One turn moves each row of this set onto another row. After a few examples, where does it send each row asked below?
zuveg: [-11  -1  26  18 -13  18   1 -19  11  20  18  -1  -4  -3  -5  27  -6 -32
 -29  25  43  12 -30 -25 -27   9   7  40  16]
toduv: [ -8  -1 -23   9  13  -8  -2  -4  12 -42   1  15  31  -1  23  25 -17 -17
  -4  -5 -11 -12 -28   7   5  -4   3  44  16]
Mas: [ -2  14   8  16 -28   8   8 -25  23  25   7   3  20   7 -18  29  20 -28
  -4  12  39   9 -35 -31 -21  29   9  21  35]
Maso: [-10  -3  15  -4   4  12   6 -38 -10  21  -5  -6   4 -12 -41  24   7  -8
 -21  -1  47   9 -12 -20 -23 -33 -23  13   5]
reli: [ -3 -16 -19  12  -7  27   0 -54   3 -10   8   1  14 -24 -36  25   3 -24
 -19 -23  33 -12 -41 -36   1   4 -25  16  33]
Zube: [ 20  17 -23  16 -25  19 -14 -40  35  -4  18  -3   8   3 -31  39  -3  -4
 -19 -16  35  -7 -32 -35 -11  15 -16  30  29]
siz: [-28 -11  29  -5  -8  -3  25 -29  -8  26   1  -1  24  -2 -28  18  11 -23
 -10  18  33   8 -19 -26 -22 -23 -22  28   6]
gat: [ -6 -12 -19   3  17  -4  14  -1   7 -32  -4  16  37  -3  19  26 -11  14
   3 -10 -15 -14 -19  -5   6 -18   6  27  24]
zan: [ -6  -9 -26   2   3 -23  -4   1  13 -38 -15  12  19   1  16  28 -23  -5
  -8  -8 -27 -11 -31  -8  -3  -1   3  39  17]
gal: [ -6 -13  13  -3  13   7   4 -36   1   0  -1  -5   0 -11 -45  36   3   7
 -39  -7  28   3  -5 -23 -16 -40 -23  18  -2]
topig: [ -1   0  -7   2   0  22   1 -45  -1  17  -6 -11  13 -16 -49  21  16 -13
 -11 -15  45   1 -23 -19 -20 -15 -30   0   6]
Nerar: [ -4  -6 -21  10  21  -8   8  -4   5 -31  -9 -12  25 -12  29  28 -23  -8
  -6   0 -21  -8  -8   5 -10 -13  -2  34  16]
Kep: [-14  -5  24  -7 -11   6  21 -34   3  27  -8   4  13   2 -31  16   4 -12
 -17  13  46  17 -14 -23 -29 -27 -15  24  -3]
dedal: [-11 -13 -25   1   7 -18   2  -1   9 -35 -21   1  16 -10  14  25 -24  -1
  -8  -7 -31 -11 -21  -3 -11  -5   0  32  10]
buli: [ 15 -11 -15   7   1 -16   1   3  20 -31  -4  -3  33   8  14  30 -10 -14
   2  -8 -22  -8 -14   9   2  -7   5  47  10]
tuzog: [-10   5  22   4 -25  13  13 -30  20  25  -4  -5   3   3 -19  16  -8 -19
 -19  21  48  19 -13 -18 -38  -7  -7  38  -6]
Ketur: [ -3 -19 -23   1  16 -24   5   0  12 -31 -20   7  22  -1  21  28 -19  -4
 -12  -3 -30  -4 -28 -12 -12  -4   4  23  11]
tof: [  1   3 -15   7 -10  28  -2 -46   2  12   7   1  15 -12 -39  19   9 -18
  -8 -17  53  -6 -41 -30 -11  -2 -26   9  26]
ger: [-16  14  22   4 -14   5  10 -20  25  24   4 -11  12   8 -23  25   4 -17
 -17  26  34  13 -13 -14 -42  -1 -14  35 -17]
lal: [ -1  -8  16  20 -15  15  10 -31  26   6   6  -1  -7  -3   5  30 -18 -26
 -42  22  35  19 -22 -36 -29  11  11  40  20]
Gile: [ -4 -14 -26   0  13 -21   0   1   8 -35 -17  14  20  -4  11  30 -14   7
  -8 -14 -26 -11 -29 -11  -2  -7   6  24  19]
pedav: [-20  13  13   3 -20   0  21 -35  38   6 -11  -5   9   4 -16  24  -9  -8
 -27  27  27  19  -2 -21 -41   0  -8  38 -14]
gon: [ -7   6 -16   2   6   4   7 -52   7  -2 -17 -12  23 -19 -53  32  25 -11
 -15 -16  24   0 -16 -21 -15 -10 -29  -4  11]
rol: [-30 -22  27  -7 -16  -5  33 -40   4   7 -15   8  18  -6 -30  17   2 -13
 -21  13  26  12  -8 -28 -16 -28 -12  34   3]
fetem: [  4 -14 -23  13  21   0   7  -3  21 -36 -10  10  37  -5  16  24   2 -13
  -1  -9 -19  -6 -29   7   1   6  13  18   7]
Gomog: [ -2 -23 -24  -1   4 -17   6   1  15 -31 -20   7  24  -2   8  23 -17   6
  -2 -14 -33 -12 -27  -9  -5  -6   2  27   5]
Kel: [ -3   9  13  12 -21  16   7 -33  18  23   3   1   1   1  -5  20  -9 -29
 -23  21  54  20 -27 -28 -34  10   4  32  20]
gubed: [-11  -6  -7  14  -8  32   0 -38  -7  14  19  -3  15 -23 -31  23   9 -18
  -6 -13  41 -15 -44 -34  -6   5 -21  11  38]
vuti: [ -8  -8  17   2  11  16  -1 -26 -11  20  13 -18   3 -12 -40  33   5  -1
 -24  -1  33  -4 -14 -21 -22 -32 -32  18   1]
Mes: [ -1 -14 -28   6   8 -16  -6   1  12 -35 -22   2  13  -9   8  29 -13  -3
  -8 -14 -31 -11 -25  -2  -4   3  10  25  15]
vev: [ 17  10   1  15 -26  17   0 -34  25  25   4   0   9   6 -17  26   6 -27
 -13   4  52  14 -34 -32 -24  19   3  22  31]
Namog: [  6 -19 -20   1   2 -25  -1   5  16 -30 -20   2  19   2  13  30 -16  -4
  -7  -8 -33  -6 -24  -7  -8  -1   8  33  12]
vava: [  5  -6 -19  12  16  -2  -2   4  11 -33 -10  -2  22 -10  10  32  -3   4
  -2 -17 -19 -12  -9  12   5  -8  18  26  21]
savet: [ 16  12 -10  13 -26  26 -11 -37  15  17  13  -3   5  -2 -32  27   3 -16
 -10 -14  54  -2 -35 -29 -13   9 -11  24  35]
vos: [  1 -20 -23   5   8   0  18  -4  20 -27 -11  -7  41  -6  17  19 -15   4
  10  -8 -26 -12 -12   3  -6 -10  -2  29   2]
Ravod: [ 12   8  -3  16 -34  -2  11 -39  30  10  -3   2  17   6 -13  34   8 -28
 -14   7  30  14 -27 -41 -15  27  11  27  47]
vonot: [ 11  18  -7  19 -20  31 -16 -23  26  16  26  -8   5   0 -31  34   6  -2
  -9  -8  42 -10 -35 -26 -17  18  -8  24  24]
Posu: [ -7   9  -8   4   3  14   6 -38   3  21  -1 -20  27 -14 -47  29  26  -6
  -1  -9  30  -6 -23 -23 -23  -4 -32  -6  12]
zerub: [ 11 -15 -15   5  23 -21  13  -1  11 -26  -6   4  40   8  29  31 -11 -14
  -5   2 -20   0 -21  -7  -5 -11   4  27  18]
Leva: [ -1 -19 -29   5   9 -15   0  -1  19 -37 -17  12  25  -2  14  25 -16  -6
  -7 -10 -28  -9 -37  -9  -6   7   5  26   7]

reli moves to Zube
Kel moves to tuzog
Where do these go?
Leva moves to zan
siz moves to vuti
vos moves to gat

One turn moves each row of this set onto another row. After a few examples, where does it send each row asked below?
lemob: [ -3  13  19  -4  -1  27 -17 -18  17 -30 -25   4  -8  17   7 -29   2]
fideg: [  7  24  35 -25  25   6 -22  16  24   2  -5 -10 -21  -1   5   6  12]
toki: [ 11  -8  -4 -10   6  16 -37  -6 -41   4  19  23 -31  23  -5   3  -4]
tifi: [-16  -8  29  12 -15 -38 -22  -5 -28 -19  -3  11   2  15  -1  -2   1]
Kuz: [ 27  36   6  -1  23  -4 -24  26 -16 -23 -33  -8 -10   1  -2  -8  -6]
Tatab: [-16 -11 -16  -5 -13 -13 -31   3  -9  -6  27   9 -14  -1 -32 -21  -7]
mula: [ -2  17  45 -26  28  -1 -21  17  18   1  -8  -9 -18  -8  -3  -1   7]
dusop: [  9  11  22  -6   2  31 -15 -22  17 -29 -16   2 -13  16   5 -24   2]
guse: [-15  13  15 -36   5  25 -28  23  14  -7 -23   2 -14  -3  10  13   7]
tofo: [ 12 -12   3 -13  -1  14 -36  -5 -39   5  19  25 -32  24   2  -4  -5]
kiba: [ 28  32   6  -4  26  -6 -20  28 -14 -19 -31  -5 -13  -1 -10  -8  -2]
fev: [-18 -15 -16  -6  -5 -16 -27  11 -17  -4  18   6 -28  -4 -31 -22  -4]
pora: [-34  12 -12  26   3 -18 -30  -5 -15   2   9  14 -35   3 -12  -3   4]
Rep: [ 31  35   4  -4  29  -1 -20  21 -17 -20 -23  -7 -16  -4  -4 -15  -4]
Tibib: [  2  19  43 -19  30  12 -14  20  20   6  -1  -2 -15   0  -4   4   2]
lus: [ -2  13  21  -4  -1  35 -17 -27  12 -22 -21   3 -20  16   2 -26   0]
guko: [ -7  15  12 -34   1  10 -31  18  22 -11 -23  -1 -13  -4  15  17   6]
vel: [-19  -8  37   6 -13 -31 -19  -9 -28 -23  -6   8   2  14  -9   1   0]
tere: [ 24  33   5  -7  18  -9 -21  24 -21 -23 -29 -11 -12  -7 -13 -10  -6]
rof: [-18 -17 -16   5  -7 -18 -25   4  -9   2  22   8 -27   8 -24 -20  -5]
nelef: [ 12  -1   0 -15   2  15 -39  -4 -45   8   8  21 -37  20  -3   5  -6]
vazi: [-15 -11  25  10 -17 -34 -22  -5 -30 -26  -1   8   1  18  -1   0  -1]
sar: [-30  10 -15  21  -4 -16 -37  -4 -19   0  19  12 -18   1 -17  -4  11]
Riker: [ -6  10  18 -25   9  19 -21  26  24  -7 -24   1  -2  -2  10  12   7]
pape: [-42  12  -6  18  -2 -11 -37 -10 -17   2  12  10 -26   1 -16 -12   7]
fanu: [  1  13  21  -7  -1  31 -16 -23  18 -27 -16   0 -12  14  11 -25   0]
tik: [-16  -5  26  10  -4 -37 -27  -4 -35 -21  -4  12   4  15  -1   4   3]
tonuf: [ 16  -7   1  -3   6  10 -40  -8 -42   7  16  25 -30  23  -3  -1  -5]

lemob moves to tofo
rof moves to fideg
Where do these go?
vazi moves to dusop
pora moves to guko
lus moves to nelef
toki moves to kiba
fev moves to mula

